Each path below is one point turned by a fixed rotation once a step. After each direction that follows a path, write how fast that rotation turns it, in deg/step (0 if it stays still).
Each turn is a multiple of 5 degrees from 10 to 175, or 0.
Each row of a path follows its step; steps can be skipped.
path 1
step 0: [ 12.0 -19.5 -27.3  -2.7 -22.0 -13.7  -5.4  25.8   5.3  13.3  -2.1   1.2
  -4.8   8.3  -0.2  -3.5  -8.2 -16.5 -14.1 -15.1 -13.8   1.9   4.6  29.2
 -14.9 -29.5 -20.7 -10.1  10.7  -9.3 -14.4 -19.5 -25.7   0.8   5.0  -8.0
 -12.9]
step 2: [  7.7 -11.3  12.8 -38.0 -11.4  -2.1 -15.0 -15.4 -23.5  21.3  22.2  -6.4
  -6.8   0.1  16.3  16.7 -19.4  -8.4   2.0  -7.8 -14.2 -11.6  -2.7  21.1
 -19.8  13.1   6.8  -5.1   0.7  11.7  -6.9 -27.0 -19.5 -13.0  11.1  -1.0
   0.9]
step 4: [-14.2 -11.0   8.9   6.9   6.7  -7.5 -10.2 -15.5 -14.1   1.7 -21.2   9.6
  10.0  23.6  17.9  50.9 -26.0  10.4  20.7  -4.1 -21.9 -11.9   1.5   5.5
 -10.9  -4.0  -3.4 -13.7 -10.1  14.1  12.9   6.6   7.2   3.0   7.5  -8.7
   3.8]
step 7: [-22.2  14.2 -28.0  -7.9   7.7   3.6  -6.4 -13.3  -5.8   4.9  30.5  19.1
   6.9   3.2  -5.7  28.2 -37.9  -0.5  12.1   5.2  -5.7 -23.0   5.6   5.0
  -2.9   1.9   9.3  -0.9 -16.9 -24.1  14.2 -18.4   0.5  -6.7  -3.6   1.8
 -12.6]
step 8: [ -1.8  -5.9   2.7  13.8 -21.2 -16.6   2.5  29.9  15.4  23.6  40.0  -5.0
   3.7   0.9   2.2  15.3  10.4 -21.9 -11.1  -1.0 -15.9 -19.8  -2.4   8.9
 -12.5  -3.5  21.7  -8.3  -2.7  -4.8   2.1   7.3 -21.7 -19.1  12.4  -2.0
 -16.5]
step 11: [ 16.4 -17.0   8.4  -6.6 -19.3 -27.7  30.8  26.4 -15.7 -16.7  10.5  20.4
  -1.1 -29.2  17.1   7.1  -0.4   7.0  -1.0  -5.1 -22.8  16.4  -3.0   3.9
 -12.7   9.6  16.2 -15.4  -9.7  -6.2   2.5   9.3 -13.3 -10.4  -8.4  -4.7
  -7.4]
step 12: [  4.3  11.5 -22.2 -11.4   6.1 -10.7  -2.9  -6.2   0.3 -11.1 -32.3  15.6
  13.3  18.0  -2.2  16.1 -15.6   1.5 -12.6   4.4 -41.4   0.3 -13.8   7.8
   6.3 -10.7  -2.1 -20.5 -18.8  -9.5  14.2  -6.1 -20.0  -5.8 -24.9  -6.5
  -9.6]
step 15: [ -5.7   7.1  -1.1 -24.3  -3.1   8.5 -14.4  -3.8   2.3  -5.7  -2.9  -2.6
  16.5   7.0   9.6  24.3 -34.1 -23.1 -10.3  -9.1   8.3  14.1  -2.6  34.9
  -5.1 -16.1 -16.6   4.2  10.1 -34.9   1.5 -10.0  -5.9 -11.6 -11.5  -9.5
 -14.9]
step 18: [ -6.1   0.8  -8.7   4.9  -5.2 -11.9  -2.3  23.9  -6.4   0.3 -22.7  15.0
  -0.7  10.1   2.7   6.4 -36.6 -32.8  11.7 -30.0   9.8   0.5 -22.8  16.6
  15.7 -15.6   0.3  -7.8  -4.6   2.2  19.0 -17.2 -13.7  17.8  10.9  -5.7
  11.2]
step 20: [ -7.9   3.9 -21.0 -17.7 -21.3 -17.1   3.3  -6.5 -18.0  22.0   5.3   5.4
 -25.0  10.7  22.6  14.7   3.9 -14.5 -10.3  11.4 -13.8   2.3 -28.0  12.1
   5.5 -17.0  -6.5  -5.1 -15.8 -24.8  12.3 -17.7 -17.5 -17.7  -0.8   8.4
  11.3]
Speeds:
[  3.1  -5.2   4.2  -5.8   3.2  -4.0  -4.6   6.3  -4.2   3.8   9.1   2.1
   6.0  11.3   0.9  -8.7   1.6   0.3   8.2 -10.6  -1.8   3.1  -3.8   1.6
   9.5   4.5   8.2  -4.3   2.4  -1.1  -8.4  -2.0  -2.1   7.1  -1.1  -0.7
   0.3] : 45
[ -7.2  -1.9   7.2  -6.8  -0.8   0.7   7.8  -4.0   4.6   0.0   5.6   0.1
   0.7  -6.8  -0.7  -2.1  -3.0  -7.9   4.4   6.2  -3.0   6.3   1.2   3.8
   3.0   9.7 -11.8  -5.5  -6.9  -3.3  -5.5  -3.3  -1.1  -0.2  -7.7   9.5
   5.2] : 80
[-0.1 -7.7 -7.3  8.2  1.1 -1.1 -1.9  1.7 12.4  8.9 -6.3  0.7  7.6 -2.8
 -0.9  1.0  2.6 -1.5  0.6 -3.4 -9.7 -7.9 -4.3 -0.4  3.5  1.2 -8.8 -3.4
  4.7  3.7 -6.5  2.6  6.1  0.5  6.4 -0.5  9.5] : 85
[ 7.5  0.3 -5.1  5.8  5.4 -2.7  7.0 -5.6  6.4  0.0 10.3  7.3  7.6  0.0
 -7.0 10.4  7.5 -3.1  1.6  0.5 -0.1  1.8  3.3 -4.8  3.3  8.1  6.0 -2.3
  1.5  3.1  6.8  2.8 -0.5 -5.3 -8.5 -2.5 -6.1] : 20
[ -0.7  -1.2   2.8  -6.8  -1.9  -3.2  -2.6 -11.8  -2.7  -1.8  -0.7   2.0
   3.5   2.3   1.0   2.9   8.7   5.2   6.7  -2.0  -4.2  -6.6  -9.3  -2.1
   1.6  -5.5  -8.3   6.8  -1.6 -11.0   8.9   9.2   0.9   7.2  -5.6   1.1
   0.4] : 135
[ -5.8  -2.4   5.9  -1.1  -6.1  -6.7   3.9   1.8   6.0   1.4   1.4   1.5
   0.3   2.8   0.3   1.9   4.6  -8.6 -15.7  -0.5   9.0  -3.4   1.6   0.2
   8.6  -8.2   3.4  -0.4   9.3  -7.9   3.1  -6.1   0.1   2.2  -4.1  -1.0
   6.8] : 145
[ -7.1  -0.6   0.0  -3.5  12.8   3.8  -0.7  -6.6  -3.5  10.5  -7.0   1.7
  -3.8   2.7   0.7   1.9  -0.7   8.7  -0.9   2.9  -0.9  -1.0   2.0  -3.1
  -1.8   5.2   2.7  -6.4   2.3  -8.9  -1.7  -5.5  -3.9  -6.5  -5.9 -12.7
   6.9] : 140
path 2
step 1: [  6.9  12.7 -10.2 -19.6  -5.0 -16.8  23.3 -10.9  -1.5  15.7  28.5  13.5
   8.4 -41.3 -15.9  -9.7  20.6   8.4  -5.8   5.0  14.2  13.5  26.2 -15.4
  10.8  -3.1   7.3   7.9 -26.5  10.4   8.9  20.3  -2.0  -3.4  -5.9 -23.6
 -16.2]
step 4: [ 22.1   9.4  11.4 -18.3  18.7  13.6  -3.5 -36.4  18.5  -1.7   8.8  -1.6
 -36.9  -4.0   5.0  -1.5 -22.4   0.0 -16.3   5.4 -15.2 -19.9   8.1  -6.6
   0.6 -10.8  -8.9 -20.7  10.5   2.2 -34.2  20.3   3.8 -10.5 -23.2  -1.5
  -3.8]
step 5: [  2.6 -22.1 -25.7  26.7  11.5   0.7  -3.3  16.1   2.1  13.1  -5.7  14.5
 -10.5   4.5  -7.6 -22.6   4.1  25.5  12.7  -8.0  -4.0   7.9   3.3  25.7
 -33.1 -17.0 -23.7 -25.2  -8.5   8.0  35.1  -8.1  -9.8   6.0  -1.0   0.2
 -11.1]
step 6: [-24.1  21.9  -8.2  10.5   9.9  -2.3  -3.4  21.4  -3.1 -14.7  -9.3   5.5
  -5.5   1.4  18.6  32.2 -48.8  -9.7  -0.8  11.7  39.2   6.6  -3.2  17.8
  17.3  -3.0  -3.1   7.2  10.3  -8.9 -12.4  -9.1  12.5  -6.6   7.7  -3.7
   9.1]
step 9: [ 17.9  -2.2  25.1   9.8 -16.1 -13.0 -14.4  23.4   8.0  -2.3 -21.8  -2.2
  29.6  31.1   6.4  -7.4  -9.6 -18.5  -3.0   1.1   2.0  -0.3  -5.5  -9.6
  -0.4  19.4   9.5  -2.8 -14.0   8.6 -10.4 -27.4  -2.6  27.5   9.2   7.9
 -38.5]
step 10: [ -8.3   4.7   4.6 -22.2   1.4 -12.3  12.1 -55.9 -10.8 -17.6  -8.0 -18.8
  -5.2   8.1  -5.0   8.4  -2.5   5.3  -7.8  11.3  -6.9 -24.3  18.7  20.3
  23.8   0.8  26.6  -3.2 -16.1  -2.4  15.6  -3.5   2.7 -10.6 -24.1   2.8
   5.8]
step 14: [ 14.4 -13.4   2.4   1.3  12.7  11.1   3.2 -17.6 -37.2  18.5  -8.6 -14.2
 -11.1 -31.4   8.6 -17.7  14.0   6.5  26.5  -2.6 -12.5 -13.3 -11.0   4.9
 -22.3  25.2 -16.6   2.8  38.2  12.6  -3.7   5.5  11.1   3.3  -3.7   3.4
  13.1]
step 16: [  4.8 -12.9  40.7  -2.0  -8.2 -10.9  25.6  11.8  -5.0  -8.2 -25.7   6.5
 -13.4   5.8  -7.9  14.0 -12.2  -0.5  -3.7  12.0 -10.5 -26.4  21.9  20.4
  17.1  -9.9 -15.8  16.1   7.3 -20.0   7.5 -15.7  15.3  10.3 -22.4  18.0
 -18.2]
step 18: [  5.5  -5.4 -22.0   2.1   7.7 -16.2  25.6  26.8  -2.7  -2.8  -2.3  26.0
  13.1 -24.2 -15.3   6.8  -4.0  -8.6   5.6  -6.7  12.9  -9.3 -30.9 -19.1
   3.1  -8.4  27.8  -1.5   6.0  -3.9 -36.1  10.4 -16.2  18.2 -17.7   1.6
 -17.0]
step 20: [ -7.3   9.6   4.4  -0.3  32.4   2.6 -16.9 -27.8  -4.5  14.8  -9.5  -6.8
  -7.4 -25.2   6.1  -3.6  17.2   6.4   8.3  26.4  21.1  -4.0  16.9 -46.4
   8.9  26.4  -8.8  -3.3   7.5  -3.1  -4.3 -15.7   3.6  -9.2 -16.6  -1.9
 -18.1]
Speeds:
[ -5.8  -3.4  -5.5  -1.0  -9.1   1.5  10.7  -6.6   1.9   0.7  -1.9  -9.6
  -4.5   2.3  -4.7 -10.9  -9.6  -0.9   6.7  -6.5  -1.6   5.1   2.0  -1.1
  -9.1   1.2   1.3  10.3  -0.4   1.3   4.8  -6.9  -3.8  -1.1   0.0  -0.1
  -0.1] : 155
[  3.9  -0.5  -2.3  -4.4   3.7  -0.6   6.2   7.3  -7.3  -9.3  -7.5   0.0
   4.0   0.0  12.0  -5.4   7.0  -7.4   2.4  -1.3 -13.2  -2.5   3.6   0.8
   2.6   4.0   2.3   7.8  -0.7  -3.2   1.6   4.1  -3.7  -9.8   3.3   2.3
   1.2] : 20
[  1.8   5.4 -11.2  -0.9   0.3  -3.5   9.6   3.3   1.0   1.1  -4.6   3.4
  -1.9  -1.1  -6.2  10.8  -0.8   3.8 -12.9  -1.6  -3.2   9.4   4.6  10.4
   2.8   4.4  -8.6  -1.3   0.4  -3.5   0.5  -5.7  -6.4  -2.1  -2.2  -0.5
   1.4] : 65
[  4.5   7.3   3.6  -0.2   3.7 -11.4  -3.7  -1.9  -8.6  -7.0  -0.6  -0.4
 -10.3   1.9  -4.4   2.6  -4.2   2.9   4.2  -6.6  -0.1   0.3   0.5  -4.1
 -10.0  10.3   0.1  -8.9  -6.9  -4.9   4.2   2.3   3.0  -2.9   2.8   6.5
  -4.9] : 70
[  3.8  -3.8   7.6   2.1  -4.9   4.1   5.0  -1.7 -10.5  -6.5   2.5  -2.4
  -4.8   9.5  -2.5  -0.8  -2.2   5.7  -6.6  13.4   5.1   6.6  -8.0   0.2
   5.2  -0.2  -2.5   6.8  -5.3   2.0  -2.3   6.0  -1.5  -7.6  -2.1  -1.0
  -5.1] : 115
[  1.9  -1.4   5.6  -5.1  -2.2  -2.2  -3.5  -0.9 -11.0  -0.5  -2.9   5.6
   4.1   5.8  -1.6  -7.9   5.4   1.8  -1.1  -0.9  -2.6   7.5   1.1   8.2
  -6.2  -3.3  -1.3  -1.6   3.6   7.3   1.6  -1.7  -1.1  12.4  -7.2  10.7
  10.4] : 155
[ -5.6   8.0   1.4  10.7   9.2  11.5  -3.4  -1.1   1.4  -2.0  -2.0   5.8
  -2.7   0.9   2.9  -5.1  -4.7  12.1   3.3   2.9  -2.6  -2.6   3.5  -1.8
  -4.3   2.6  -1.0  -1.5   0.4   1.0  -4.5  -0.2 -14.6  -4.0  -1.4   0.3
   7.4] : 45
[ -0.3  -5.0  -4.1   2.3   6.8  -2.2  -9.3  -1.5  -3.3   2.4  -0.3 -10.4
  -1.9  -1.3   4.8  -1.4  -5.3  -3.4 -14.4  -2.6  -3.6   4.8   2.9  -8.6
  -3.9  -4.6  -2.5  -2.3   7.4   4.4   8.6   8.7  -2.8  -3.4  -7.8  -4.2
  -0.1] : 40
